In the rows, zero is written as 128.
These are runs of 7 systems, one row a step. Runs of the same system follow the same rule from any start.
path 1, Y:
[[135  91 112  61 123  79  30 115 137 109 118 140 149 203 122 108 128 166
  138 146 198 135]
 [ 52 149 154 123  94  95 177 115 117 159  94 139 126 121  95 108 133 163
   65  73  47 164]
 [144  61  38 136 134 139 171 119 135  95  67 100 112 138 147 116 127 119
  112 201 157 116]
 [125 142 159  94 157  78  59 133 151 130 138 144 183 203 141  99  71 147
   79 121 128 165]
 [ 61 134  99 131 106 102 191 115 118 132  95 132 142  58 100 120 184 172
  104 121 130 187]
 [174 106  51 142 154 135 134 179 186 111  90 108 111 179 120  98  85 129
  122 164 100 123]
 [111 160 155 128 172 107 103 118 125 160 148 148 214 121 155 107 117 110
   56 145 161 166]
 [106 137  83 120 115  95 149 157 169 129 110 148 113  90  59 114 172 189
  168 136 145 169]
 [155 140  94 162 163 150 149 179 174 152 107 132 142 150 120 105  96  74
   75 121  72 110]]
path 2, B, 9 rows:
[[ 88 121 146 113 114 117 127 121 123 152 113 136 157 116 126 109 141 122
   64  61 100 149]
 [138 127 104 139 119 132 165 117 123 150 100 127 103 108 106 117 158 137
  144 196 152 104]
 [131 127 136 112 152 102 106 140 158 126 127 162 151 183 124 119  84 104
   87 125 107 124]
 [ 99 116 102 116 110 129 135 112 105 131 108 129 154  81 122 125 185 142
  105 115 156 151]
 [139 145 122 140 133 116 152 150 163 164 108 132 102 156  90 102 111 136
  131 165 100 113]
 [120 107 129 122 146 122 125 105 115 117 131 154 165 123 145 131 120  82
   70 128 142 123]
 [121 142  96 113 118 110 118 143 137 137 111 134 137 125  95 112 163 173
  143 144 153 149]
 [119 133 147 139 131 124 158 132 149 159 116 140 121 127 113 108 109 103
   89 116  82 115]
 [140 117 102 125 139 132 122 115 114 123 121 141 154 120 136 131 152 110
  114 171 176 116]]
path 3, N, 9 rows:
[[153 107 120  99  90 102 108 136 158 143  96 131  53 178  58  81 109 194
  146 156  85 100]
 [ 66 123 157 150 142 120 195  89 108 145 103 134 163 150 176 149 120  55
   64 113 118 125]
 [146  74  69  80 122 106  60 125 131  82 117 115 144 145 130 109 140 184
  135 145 188 162]
 [ 92 160 156 135 102 117 168 141 130 168 105 122 102 153  99 110 113 156
   90  88  30 138]
 [125  74  90 144 148 134 166  96 122 107  99  93 153 111 186 126 120 107
  107 188 182 145]
 [139 152 121  95 142  90  69 160 152 107 144 159 143 176  96 109  89 179
  101 117  92 159]
 [ 86 143 118 166 115 149 194 124 107 152 105  88 137  67 148 130 160 145
  105 106 107 169]
 [184 103  88 134 162 123 121 147 170 108 122 131 116 141 120  99  79 135
  127 207 138 123]
 [ 98 195 148 140 151 117 123 145 117 142 152 160 185 119 127 137 133 124
   82  93 107 164]]
path 4, Y (9 x 22):
[[137 108  87 115 126 106 134 165 198 138 107 168 115 102  51  84 130 139
  104 117 103 136]
 [132 160  92 147 156 137 145 151 129 175  92 149 173 158 124 113 143  80
   71 164 131 103]
 [122 109 143 102 135  87 106 122 186 176 121 159 144 116  88  80 138 124
  131 151 186 137]
 [114 150 104 119 121 110 146 152 142 147 105 194 128 133  57 117 155 113
   85 118  88 104]
 [127 111 103 129 129 133 137 128 156 190  75 122 146 149 129  95 158  77
  115 146 170  94]
 [136 117 157  92 126  90  89 112 148 158 127 187 129 136  71  87 123 131
   91 150 135 106]
 [ 76 127 107 120 109 102 175 126 132 152  82 166 131 155  90 135 176 100
  110 116 128 107]
 [145  71 106 103 117 126 104 121 159 157  82 126 126 152 114  80 128 106
   96 130 142  93]
 [ 99 139 149 102 123  89 122  98 103 157 108 171 141 163 101 112 134 136
   77 162 125 118]]
path 5, R:
[[169  97  39 137 103 168 141 175 139  94  75  74  71 171 125 123 118 160
  143 122  71 109]
 [143 136 191 146 170 128 111  85 102 153 159 101 168 143 199 108  62 109
   71 189 143 135]
 [104 135  99 110 125  81 148 132 117  49 153 180 113  86  71 160 140 199
  148 150 133 181]
 [153 119  88 162 137 177 145 183 166 118 110  72 121 144 166 122  86 114
  109  70  58 137]
 [175 160 149 150 164 148 105 102  87 161 157 123 154  90 149 107 118 142
  100 232 168 118]
 [ 99 171 138 122 139  74 144 163 165  86 158 186 113 140  68 153 103 166
  157 114  89 169]
 [156 117  93 171 139 196 150 163 148 128 133  91 142  65 164 134 137  78
  119  75 113 126]
 [180 187 147 130 143 140  79 136 110 181 148 132 126 149 106 106 134 160
  144 207 146  95]
 [ 82 156 188 137 136  87 164 131 165 125 166 177 125 108 103 154 112 106
  147  86 104 156]]
path 6, M, 9 rows:
[[130 150 173 134 121 176  90 129  95 171 144 112 164 115 163 126 139  90
   71  41  87 109]
 [140 144 137 133 110 119 139 108 125 163 129 119  86  96  94 109 167 179
  197 210 180 123]
 [134 106 144 129 147 114 143 142 166  76 157 187 112 156 115 168  79  60
  134  91  94 100]
 [137 128 125 106 100 170  65 113  73 158 125  84 162 113 168 122 190 140
  121  86 171 117]
 [137 129 173 123 108  91 141 123 169 154 134 144  56 134  66  99  99 175
  170 161 102 116]
 [105  96 123 134 123 143 163  98  89  70 134 145 127 132 167 193 132  65
  127 104 134 104]
 [157 111 116  92 114 136  36 139 134 142 123  87 139 159 142  93 134 175
  141 110 165 136]
 [ 97 137 185 139 102 108 182  97 120 142 131 133  75 115 104 128 102 156
  126 120  66 132]
 [132  86  75 132 137 137 146 116 112  68 114 112 127 143 170 171 138 106
  161 160 182 124]]
path 7, M (9 x 22):
[[129  95 128 137 114 160 133 109 113 147 103  86 119 151 175 127 131  94
  128 120 138  95]
 [129 120 158  98 123  96  90  97 118 119 143 141 122 147 121 114 104 175
  129 156 140 139]
 [ 90 121 115 130 108 121 166 131 125  92 119 125 110 128 126 162 137 142
  146  80 100 152]
 [157  88 109 134 131 155 117 123 135 130 110  78 125 136 167 107 110 124
  120 143 142 120]
 [115 160 163 122 131 101 120 116 104 127 136 131 128 163 130 130  99 166
  112 153 103 143]
 [101 123 100 144 130 124 166 135 138  92 126 115 129 103 141 154 141 144
  157 109 138 171]
 [171 123 104 142 145 156 109 151 142 129 126 100 130 141 150 108  92 126
  103 137 104 125]
 [105 175 166 141 138 118 138 116 104 152 135 125 149 136 141 134 127 147
  121 152 131 148]
 [133 127 100 143 143 125 144 151 160  89 145 137 129  94 116 143 126 140
  156 133 137 158]]
path 8, Z (9 x 22):
[[111  79 139 147 117 125 178  89 146 158  94  76 113 101 159  93 113 127
  126 158 146 141]
 [139 108  97 102 143  95 111 119 120  88 107 162 136 186 115 119  93 141
   76 178 116 126]
 [ 63 137 119 130 126 105 153 129 133 130 102 101 168 134 157 129 142 149
  105  82 128 195]
 [156  98 102 136 126 131 147 127 150 140 103  98 105  94 115  76 105 167
  102 176 112 143]
 [120 156 118 143 169 114 142 136 124 125 116 142 167 188 151 135  95 109
   83 167 117 139]
 [102 124 104 126 139 104 129 137 159 125 124 127 170  79 120 107 142 160
  114 120 159 193]
 [148 154  98 151 135 145 154 163 145 157  99 118 117 126 104  94 116 144
   92 154  74 124]
 [121 141 133 147 170 120 140 127 150 151 130 134 175 131 153 125 118  86
  107 167 172 140]
 [126 144 103 112 133 108 112 150 151 131 127 175 152  99  74 105 151 155
  100 125 129 153]]
path 9, Z (9 x 22):
[[107 139 147 111 107 142 102 109  97 156 154 152 170  26 113 129 214 129
  119  81 186 145]
 [152 147 133 140 104 133 154 157 165 185 109 145  51 157  56 111 139 127
  175 142  82  62]
 [129  86 151 132 149 143 129 101 130 117 146 159 155 134 172 159 122  12
  108 109 170  77]
 [108 128 129  67  75 107  68 110  90 145 120 160 121 129  75 120 203 178
  138  94 158 118]
 [106 103 173 144  97 131 192 117 157 163 106 111  59 143 121 129 106  96
  153  83  69  89]
 [148  53 109  98 121 138 103  76  88  86 119 134 127 143 164 144 133  90
  114 163 189  84]
 [ 84 136 162  81  89  85  80 117 109 127 118 133 123 193 112 128 137 183
  128  62 103 147]
 [105  71 137 152  97 142 204  91 123 109 107  79  72  83 156 135 111 134
  140 124 102 136]
 [164  93  95 103 137 126  78 118 105  87 112 109 123 212 162 129  93 143
  118 177 144 108]]
path 10, R (9 x 22):
[[ 98 123  72 142 142 126 168 147 145 133  77 111 153 173 150 136 148  96
  120 138 150 132]
 [149  91 132  90 131 110  69 119 151 143 123 145 156 122 115  77 116 130
   83 134 153 130]
 [ 72 154 106 128 121 105 169 128 106 135  91 150 150 142 107 134 161 143
   85 119 103 151]
 [141  82  87 130 145 125 135 145 194 134  97 118 140 130 132  94 116  96
  121 137 156 132]
 [132 144 123 104 132 124  89 125  98 143 121 160 170 142 117 111 137 130
   55 134 118 122]
 [ 82 140 107 137 133  91 168 142 166 146  99 133 147 125 111 117 145 143
  131 129 144 173]
 [157  90  94 121 133 141 116 143 158 134 114 152 135 122 108  98 120  89
   81 124 119  99]
 [108 176 119 126 145 121 112 138 110 163 111 134 181 160 136 123 155 131
   95 143 151 142]
 [111 104 128 118 124  99 143 135 185 144 115 155 124  96  84  95 132 131
  121 111 135 146]]
path 11, A, 9 rows:
[[138 104  84 157 147 180 146 149 105  36 146  90 149 114 206 193 105  94
  122  73 109 155]
 [190 177 116 155 142 178  71 176 120 122 167  51 127 115 166 126 109 200
  179 131 123 162]
 [131 153 171 193 143 151 210 133 139 103 174 101  79  76 149 163  77 127
  171 137  74 149]
 [169 129  74 157 154 184 128 176 124  54 156 116 127 142 172 201 126  86
  183 114 142 113]
 [179 184 169 158 147 174  79 180 158 165 188  91 132 100 144 124 116 142
  183  85 114 141]
 [130 158 162 175 117 157 195 123 112 119 164 126  66  80 120 185 141 116
  210 138 115 103]
 [165 122 119 136 142 159 106 173 166  96 153 133 108 185 152 178 112  61
  199  85 137  81]
 [135 171 195 132 109 167  79 138 118 175 178 109 128  93 140 142 163 125
  179  53 136 115]
 [116 135 163 134  89 127 168 116 124 129 134 124  41 145 103 170 145 138
  232 123 120  87]]
path 12, B, 9 rows:
[[ 95 205 156 140 134 111 127 123  95 169 137 112 153 146 140 140 156 174
  155 163 158 160]
 [131  93 145 147 143 116 174 138 202 104 147 150 100  80 108 123  84  96
  140 108 108 143]
 [169 155  72 134 139 181  90 157  82 111 129 127 157 139 147 151 161 114
  107 132 130 100]
 [103 159 201 129 128 102 110 118 154 192 144 107 142 124 136 100 128 147
  152 118 159 157]
 [138 111 127 137 123 132 170 125 138  84 151 180  84  81  90 159 125  97
  140 126 103 106]
 [151 144  89 128 138 159  81 169 131 144 108 102 160 189 162 137 150 102
  136 110 154 104]
 [115 126 207 106 104 110  98  88 119 168 155 132 122  89 111  99 133 157
  124 106 134 135]
 [115 129 107 143 124 125 187 137 130  95 119 161  89 144 103 178 143  98
  174 142 120  98]
 [159  92 112 107 127 148  60 143 147 138 117  99 150 167 162  99 115 107
  113  91 144 113]]
path 13, N (9 x 22):
[[102 114  97 104 122 116 107 123  99  73 120 124 145 177 158 167 140 140
  133 109 146 143]
 [122 102 140 118 101 125 113 131 149 144 113  85 105 140 137 101 113 166
  131  74  94 145]
 [128 118 134 144 132 138 156  97  89 114 117 100 118 149 169 137  96 134
  100 171 107 121]
 [115 123 117 121 147 105 109 143 153  84 136 114 152 164 160 141  91 148
  135 114 139 175]
 [136 132 124 136 117 150 122 133 109 120 136  95 122  95 138 115 119 172
  103  94  85 160]
 [146 148 111 164 153 144 161 141 131 127 122  93 120 144 156 129 100 140
  141 182 123 137]
 [136 140 144 136 162 124 112 141 149 102 166 140 156 107 140 131  87 128
  118 123 127 165]
 [142 162  96 148 126 159 128 156 109 117 140 116 129  92 126 142 150 161
  139 125 112 148]
 [158 144 141 162 149 141 145 151 169 156 147 121 114 113 128 116 104 115
  150 156 126 122]]
path 14, A (9 x 22):
[[169 104  78 103 101 164  89 149  99 103 106 139 109 144 105 119 134 134
   77  91  69  84]
 [100 163 172 146 140 121 132 105 117 194 116  72 156 157 183 109 127 138
  132 162 167 152]
 [123  78 134 103 118  92 142  99 134  47 154 174  95  89  98 145  99 154
  131 135 120 151]
 [121 154  69 139 130 157 129 175 116 139  81 101 153 179 146 129 146 120
   90  90  87 124]
 [152 104 168 131 136 131 102  91 134 151 152  87 132  77 161  92 110 152
  139 170 180 148]
 [115 160 122 136 137 104 163 136 106  76 140 175 110 142  94 164 107 150
  114 144  65 135]
 [127 103  74 143 140 149 134 160 166 134  96  84 164 131 169 121 143  95
  129  97 161 145]
 [181 142 162 127 130 149  80 118 103 140 169 133 117  84 113 102 111 165
  115 169 121 118]
 [ 80 170 123 160 147 105 202 144 139 119 115 144 123 151 120 163 127 113
  147 144 113 151]]

Which system made each run below?
path 15 (2 x 22):
[[139 100 113 106 123 123 113 120 122 117 112 169 126 166 108 123 115  91
   75 122 102  84]
 [ 92 117 116 100 105 107 115 109 110 156  90 118 153 152 131 114 177 145
  116 127 174 135]]

B
path 16:
[[105 141 106 142 140 104 167 141 163 172  74 107 134 172 121  94 123 141
  119 172 133 145]
 [134  92 128 117 142 109 131 105 133 110 129 163 148  96 111 100  97 115
   45 150 109 137]]

B
path 17 (2 x 22):
[[ 78 131 105 130 134 109 161 125 136 132 103 137 169 134 142 145 162 103
  117 110 167 152]
 [159 104 103 113 116 133  92 146 156 143 108 121 118 122 100  80 127 163
  109 122 114 129]]

Y
path 18, 2 rows:
[[103 164 164 135 139  96 137 131 155 172 136 140 145 132 112 113 129 137
  137 144 143 150]
 [139 109 112 133 137 131 148 137 154 109 136 169 126  89  99 134 127  90
  110 119 121 115]]

B
path 19 (2 x 22):
[[ 96 178 144 171 145 123 188 144 146 161 115 107 129 154 144 139 117 123
  148 139 108 145]
 [173  90 129 121 142 137 103 128 159 108 161 162 124  82 114 124 116  99
  134 141 155 105]]

R
path 20:
[[ 64 206 185 164 152 118 148 141 136 176 146  81 187 139 187 140 122 136
  140  77 128 202]
 [187  95 123 157 140 157 158 134 163  88 181 141  80   4  99 130 110 130
  167 163 132 125]]

B
path 21 (2 x 22):
[[ 69 109 126 117  71 117 184  88 110 191  68 149 100  96  79 120 225 115
  132 126 155  88]
 [137  45 131  97 109 108 124 111 191 160  82 151  88 191 100  90 103  58
  113 115 120  58]]

Z
path 22 (2 x 22):
[[176 130  23 140 148 172 105 175 111 110  91 106 170 131 143 105 137 136
   57 148 115 133]
 [108 195 170 145 153  90 130 142 165 202 133 114 155 124 110  75 108 179
  119 167 127 185]]

N
path 23, 2 rows:
[[177 176 147 148 135 149 124 116  87 193 126 146 102 157 103 117 139 122
  134 242 141  49]
 [ 77 103 167  94 153  60 109 116 180 107 148 194 177 166 127 142 104  71
  120  84 172 152]]

B
path 24:
[[123 163 155 156 159 138 144 116 103 128 155 129 163 106 166 147 116 106
  108 150 136 143]
 [137 147  98 123 133 113 113 158 153 115 136 143 125 117  91 130 147 171
  167 145 150 149]]

Z
path 25:
[[179 170 105 152 139 153 118 178 146 110 165 128  93  81  90 133 126 180
  182 152 108 138]
 [157 186 179 172 156 163 139 159 137 152 173 125 123 114 141 139  88 101
  132 112  75 116]]

R
path 26 (2 x 22):
[[ 70  91 163 107  93 102 144  86 109 143  88  92 116 168 153 106 103 150
   76  80  83 148]
 [104  79  74 119 111 102 167  94 101  76  84  98 105 133 142 127 121 191
  126 187 142 161]]

M
path 27, 2 rows:
[[190 173 105 136 178 162  52 157  99 154 134 101 187 195 182 114 112 117
   92 193 160 107]
 [ 79 189 197 132 146  73 136 127 153 138 185 173 159  69  90 132 126 166
  136 113 135 200]]

Z
path 28 (2 x 22):
[[150 148 140 106 135 117  68 154 144 135 149 158 138 151 100 110 114 143
  118 106 113 124]
 [ 99 136 147 140 104 137 169 116 116 159 121 123 116  91 123 137 168 120
  144 103 131 124]]

M
path 29, 2 rows:
[[ 99 137  64 127 122 109 154 157 142 118  81 127 130 162 109 137 158 153
  135 128 125 149]
 [143 103 137 131 127 140 131 117 139 164 107 106 132 115 137  75 101 121
   68 132 101 124]]

B
path 30, 2 rows:
[[111  95 176 119 103 121 108 105 174 200 119  71 129  97 149  76 143 133
  157  86 177 143]
 [121 113 134 107  89 121 150  85  76 130 107 184  82 148  80 141 156 107
  101 154 102  55]]

R
path 31, 2 rows:
[[150 111  76 129 128 142 127 136 119 121 107 136 136  99 110 104 145 137
   87 150 128 126]
 [113 165 132 135 145 103 136 148 157 167 114 143 148 152 109 106 128 131
  115 149 126 138]]

N
